In the rows, zero is written as 128.
The rows of M fall into 4 groups, and each row is roughly a mix of its group's hidden directions.
M, 177 rows:
[[182 146 139  79 148  90 157 168  94 137 142 124]
 [ 72 143  98 136 179 127 125 123 146 140  66 114]
 [171 105 134 115 154 114  67 122 156 161 175 139]
 [ 45 115 135 137 156 110 120  96 127 108 159 101]
 [ 70  99 136 130 102  90 191 100 139 137 114 128]
 [148 171 125  65 151 117 144  96 126  84 127  91]
 [106  97  86 139 139 114 167  92 132 100 106 189]
 [119 154 175 115  83 162 131 118 157 107 112 187]
 [145 136 176 150 108 188  95 121 163 171 133 119]
 [167 110 128 130 131 129  95 211  93 113 122 144]
 [145 152 137  80 134 121 126 124 150 209  98 120]
 [161  86  96 133 179 112 110 147  90 148 134  81]
 [122  89 169 147 155 112  60 145 150 113 109 158]
 [ 84 119  82  74 164 103 142 101 133  92 112 119]
 [110 178 113  99 141 108 192 131 101  89 103 118]
 [126 154 104 156 178 165 117 155 186 125 134  92]
 [170 127 149 128  67 147  92 128 131 136 184 156]
 [ 84 131  73  97 128  97 144 123 112 143 183 101]
 [111  93 146 189 110 161 106  96 156  87 152 133]
 [162 159 158 138 101 160  73 148 156 152 160 155]
 [173 108 138 106 185 131  74 125 153 163 149 127]
 [151 123 116  53 158 116 167 119 128 152  85 122]
 [121  82 100 123 168  72 110 110 115  80 151 117]
 [127 158  77 145 124 126 126  52 132 150 123  92]
 [ 92 136 158 147  88 151  98 103 171 114 128 184]
 [131  80 143 160 198 107  88 116 130 148 146 137]
 [153 117  94 150 119 175 116  76 187 143 135 111]
 [114 142 108 132 116 103 183 147  82  76  87 131]
 [161  80 163 146 167 113 119  80 171 124 140 110]
 [ 96 142 127 113 175 155 182 115 113 132  87  82]
 [ 97 123 105  93 126 115 154  89 131 187  76 117]
 [ 89 110  99 164  94 139 131 134  95  60 149 137]
 [ 92 122 117 183 113  88 131 120 175 147 152  85]
 [ 71 135  84 154  93 119 178 137 119 147 155 150]
 [ 87 132  73 123  98 134 143 138 131 181 179 135]
 [165 105 100 160 160 139 113 121 163  79 173 101]
 [ 98 129 135  99 102  95 172  81  88 104  88 132]
 [159 134 150 139  80 137  74 138 158 159 168 159]
 [134 106  93 137 109 159 125 107 114 144 140  43]
 [114 159 145 153 139 129 116 165 190 172 148  87]
 [142 116 151  90  98 129 171 158 178 150 159  89]
 [118  80 117 105 167  84  88 104 126  79 131 109]
 [135 156  78 151 104 181 117 165 145  98 164 113]
 [108 144 142 198 140 134  86 104 105 101 135 171]
 [142  81 127 128 162  73  92 146 160 152 159 155]
 [ 75 151 168 120  97 121 113 140  98 164 102 175]
 [143 158  92 109  75 153 150 115 103 167 156 169]
 [ 60 107 121 121 132 109 179  76 129 109 144 135]
 [ 92 161 149 143 169 131 162  98 183 166 123 113]
 [145 114  82 121 168 150 107  80  73  97 126 128]
 [153 140 138 122 138 156  46 169 124 144 148 104]
 [159 134 127  86 157  80 177 155  81 125 141 126]
 [129 135 162 116  90  94 163 125 103  75 108 177]
 [121 126 133 172 112 175  73 107 185 130 144 134]
 [135 115 116  61 173 111 158 106 137 160  86 126]
 [131 121 154 176 100 170  75 126 166 107 161 138]
 [146 174 124 152  74 156 172 148 127 163 134 160]
 [135 131  81 127 142  60 104 150 171 161 143 142]
 [100 123 153 135 151 175 151 114 125 188 110  77]
 [ 83  86 138 135 175  96 119 131 116  85  82 129]
 [144 131 184 150  67  87 159 152 131 108 143 125]
 [ 77 125 125 102 139 127 167 106 139  96 124 198]
 [ 68 135 113 200 144 112 109 128 137 127 160 107]
 [ 83 115 143 152  69 150 100 109 176 119 156 139]
 [172 112 142 132 108 111  62 134 153 148 171 161]
 [ 70 112 141 121  95  94 188  90 136 133 135 114]
 [ 68 128 147  82 147 134 118 124 118  92 121 187]
 [150  99 171 161  98 144  72 115 159 106 163 134]
 [ 97  90  73 128 165  98 125 126 105 143 132  72]
 [ 77 125 108 197 125 113  88 131 147 127 164 118]
 [120 151 103 158  87 170 190 136 106 160 138 108]
 [109  89 181 141 174  98 134 121 140 105  87  95]
 [148 153 128  76  74 152 140 143 115 102  86 164]
 [141 178 100 102 171 111 146 160  93 126  78 136]
 [142 120 118 116 152 170  86 109  99 109 198 107]
 [120 125 107 139  90  91 162 138  84  64 102 134]
 [145 187 129  95 102 138 186 137  96 103 100 133]
 [124  98 151  99  86  85 141  99  70 131 118 161]
 [115 118 116 137 188 172 104 161 172 150 160 145]
 [131 178 138 133  98 184 157 107  89 100  96 116]
 [159 147 108 107  90 157 112 105 166 174 180 138]
 [139 166 113 156 141 107 126  98 193 178 147 113]
 [120 144 158 116 164 153 141  77  97 112  80 172]
 [103 119 192 139  82 143 108 102 139 171 127 163]
 [137  87 137 166 116 122 116 123 114  54 175 132]
 [ 96 139 149 153 119  89 137 164 175 167  80 113]
 [109 103  91 106 166 149 150  67  86 133 124 100]
 [ 63 142  86 145  98 111 182 142 108 131 144 139]
 [103 187 114 108 143 111 196 145 141 140 107 103]
 [201  89 137 113 153  94 143 105 127 101 152 107]
 [141 103 128  99 169  76  70 136 146 115 136 166]
 [158 156 161 139  91 165  78 133 155 158 152 162]
 [144 169 168 135  89 191 142 109 110 100 106 146]
 [173 103 122  87 175 109 161 150  90 141 121  93]
 [116 172 162 101 104 135  96 171 132 187 121 147]
 [ 95 144 136 168 100  74 108 139 162 150 108  82]
 [ 79 101 102  95 179 104 132 100 135  87 101 118]
 [180 133 134 121  99 116 145  96  60 104 116  94]
 [114 103  96 128 170 100 184 116 102  85 105  99]
 [122 102 115 104 120 136 197  87 112 102 135 177]
 [ 55  99 142 155 140 123 116  83 144 136  86 133]
 [163 143  70 128 114 145 123 168 121  85 177 109]
 [161 132 121 160 146 157  88 178 174 154 164 123]
 [100 101 147 124 188  89 148 101 132 132  74 108]
 [ 98 132 126 179 110  78 137 116 156 147 129  67]
 [ 97 142  61  83 136 119 167 103 125 132 160 106]
 [129 116 113 125 163 157 104 153 146 100 136 210]
 [140 130 122 141  96 104 153  97 114 163 120  48]
 [103 124 134 107 105  95 182  80  89 100  94 135]
 [114 130 121 154 138 140 124 121 165 158 194  68]
 [110 154 154 133  95  90 118 125 123 156 109  51]
 [127 140  91 105  85  74 122 117 127  83 172 152]
 [184 118 125 134 122  98  77 140 142  85 152 171]
 [119 128 111  88 152  90 181 103  93 158  84 131]
 [ 99 131  76  79 144  99 156  93 127  81 126 116]
 [157 152 182 155 103 108 106 193 147 114 133 135]
 [139 162 100  85 166 110 158  95 143 164  79 129]
 [ 91 118  66 116 108  75 145 135 120 125 159 166]
 [134 113 128 107 115 118 138 112  86  71 104 195]
 [100 107 152 110  82 102 141  89  85 157 124 174]
 [135 163 100 101 140  94 185 130  93  78 110 123]
 [134 151 141 148 149 122 105 182 161 173  77 104]
 [174  93 131 139 128 138 169  99  73  94 162 117]
 [135 156 129 202  97 127 107 112 141 122 184 117]
 [ 89  90 141 144 168  95 128 138 104  80  79 126]
 [181 149 133  86 156  89 153 170  87 122 136 129]
 [130 169 163 106  82 143 155  90 167 120 123 173]
 [ 93 137 183 173 152 121 118 139 139 106 145 186]
 [121  87  94 149 151 119 181  79 114  84 122 113]
 [142 121 126 175  73 129 101 159 134 154 171 169]
 [105  97 112 112 139 136 170 101 122  90 135 200]
 [139 137 189 105 145 123  91 115 152  87  75 140]
 [143 110 158 135 141 157  73 118 167 187 158 124]
 [189 144 139 126 125 153  75 181 126 117 133 159]
 [124 169 147 143  96 175 170 144 128 186 106 136]
 [102  95  79 125 161 105 180  92 116 110 108 100]
 [186 148 154 103 112 133 138  70 165 150 130 155]
 [130 170 169 113 105 172 159 113 105  95  93 164]
 [158 183 145 140  68 142 155 143 137 133 121 175]
 [127 145  94 112  94 156 129 114 154 188 187 126]
 [157 140 125  78 152  81 166 168  84 129 135 118]
 [148 139 187 124 142 185  97 108 156 144 109  92]
 [138 141  94  97 155  75 159 126  97  68 125 125]
 [106 123 178 143  65  78 162 141 142 115 140 128]
 [138 102 170  94  95 129 153 188 165 128 160 122]
 [114 151 166 130 105 127 108 183 184 169 145 114]
 [ 62 117 124 120 121 105 156  70 118 124 151  90]
 [182 181 170 124 115 152 152 124 127  96  88 130]
 [190 113 175 130 122 128  84 143 159 119 169 114]
 [ 75 131 111 202 140 114 103 132 139 129 164 104]
 [142 102 159 156 109 162  68 131 161 173 151 135]
 [100 129 103 119 201  94 144 137 127 117  81 100]
 [160 146 137  74  82 166 162 107 103 109  96 130]
 [143 123 154  77 158  87  79 102 143  83 119 122]
 [ 98 102  94 174 104 163 145  68 137 108 144 145]
 [176 132 190 131 147 134 112 120 125  84  77 117]
 [ 88 135 178 196 149 130 125 124 133 108 167 147]
 [ 97 102 139 154  89 142  73 104 177 129 148 158]
 [137 145 141 142 140 135  79 185 163 177 108  98]
 [152 192 159 124  99 166 170 145 119 153 100 127]
 [149 128 110 151 152 153  71 163 157 173 143  91]
 [124 144 158  83 163 153 115 108 138  88  77  89]
 [ 66 110 124 128 108  93 154  73 114 126 137  87]
 [108  98 129 135 101  98 208  93 125 110 121 151]
 [116 115  93 107 187 176 146  91 120 156 147 101]
 [105 107 144 103  93 121 165  99 110  82 165 176]
 [126  95 184 129  63 137 119 106 136 156 165 141]
 [155 173 173 122  81 153 139 118 151 111 124 181]
 [154 165 180 130  96 174 133 112 124 103 111 176]
 [167 126  87  95 100 129 104 157  75 104  93 148]
 [187 113 115 161 153 150 115 109 168  93 172 115]
 [ 93 109 117 181 118 172  94 100 179 112 137 117]
 [168 151 119 123  73 154 109 120 155 169 178 142]
 [ 97 125 122 193 123 128  82 186 129 114 152 131]
 [ 60 122 142 145 162 101 144 173 103  95 130 149]
 [123 153 127 185 182  85 107 152 151 149 149 148]
 [ 89 140 127 119 153 171 177 127 110 151  87  81]]
Each list below has three rows that fit no group; the rest each fit one group, if only roughly. Name those rows in the order they come.
  * J_393: [ 75 135 136 137  92 119 152  58  96 141 111 115]
  * J_216: [ 80 150 140  71 122 120 105 113  90 103  85 150]
  * J_425: [179 105 129  95 175 172 109 113 146 102 140 165]
  * J_419: [125  65  93 148 168 120 130 161 145 109 156  88]
  * J_229: [132 155 125 127  97 155 134 124 137 198 187 103]
  * J_521: [113  65 108 149 152 110 107 149 117 125 171  76]
  * J_655: [ 94  86 105 167 154 123 105 169  95 110 156  90]
  * J_98: [161 100 164 114 153 120 110  86 177 180 118 113]
  * J_495: [110 123 167 132  58  82 170 105 123 113 137 124]
  * J_455: [129 136 136 122 164  78 158 171 179 164 155 116]
  * J_497: [134 163 121  92  80 130 190 162 133 121 134  90]
  * J_478: [162 132 107 104 147 112 196 131  70 113 146 139]
  * J_676: [187 102 147  95 111 136 138 193  93 122 127 129]
	J_393, J_425, J_419
  * J_270: [106 187 141 136 111 159 159 121  87  95  84 148]
  * J_773: [201 137 160 142 138 142  98 139 152 106 175 141]
  * J_561: [138 146 138  87 173 134 139 152 171 168  77 149]
  * J_167: [183 141 148 104 105 146 111 182 127 118  96 174]
  * J_124: [179 154 128 117 139 107  86 175 139 145 140  73]
  * J_599: [106 159  83 137 116 149 114 105 130 195 172 112]
  * J_194: [169 125 165 188  91 136 100 162 129 127 134 167]
  * J_909: [149  56 136 144 110 154 126 102 119  85 154 163]
  * J_59: [125 145 118 113  57 169 135 110  87  89 102 128]
  * J_132: [132  62 124 135 133 126 111 146 138 151 180  73]
	J_124, J_599, J_909
  * J_186: [167 120 101 131 165  62  83 150 138 117 107 143]
  * J_96: [188 118 139 129 124 138 140 111  59 107 142  87]
  * J_356: [193 120 136 150 155 133 118 135 145  82 185 120]
  * J_452: [110 170  80 145  86  89 140 171 155 126 149 109]
  * J_848: [ 82 120 124 154 166  99  95 115 106  81 100 168]
  * J_529: [137 110 147  91 112 142 130 188  86  90 100 165]
  * J_299: [190 131 141  76 129 136 174 123 126 106  82 128]
  * J_93: [100 128  66 108  86 119 133 103 150 164 172 142]
  * J_957: [ 85 149  71 158  90  93 170 142 131 132 145 137]
  * J_235: [ 91 120 106 152  93  88 153  75 135 137 140  78]
  * J_239: [101 160 155 138 177 130 170 119  85 103  90 154]
	J_186, J_299, J_957
  * J_700: [107 144  76  96 131 108 157  92 105  76 146 158]
  * J_217: [187 128 122  88 129 125 128  73 163 170 112 139]
  * J_105: [100 116  59  93 150 164 156  97 102 136 119 117]
  * J_577: [118 137  97 195 104 141 145 158 135 188 116 116]
  * J_72: [134 131 118  66 154 108 154  70 147 155  93 135]
  * J_152: [ 70 132 142  95  96  89 139  83  97 105 103 123]
  * J_491: [137  93 127  84 159  86 170 101 125 155  91  97]
  * J_999: [ 65 112 141 148 137  95  91 111  96  99 106 166]
  * J_208: [ 65 142 130 146 114  90  98 151 176 149  96 120]
  * J_664: [104 127  65 118 118 121 155 130 105 154 191  98]
	J_700, J_105, J_577
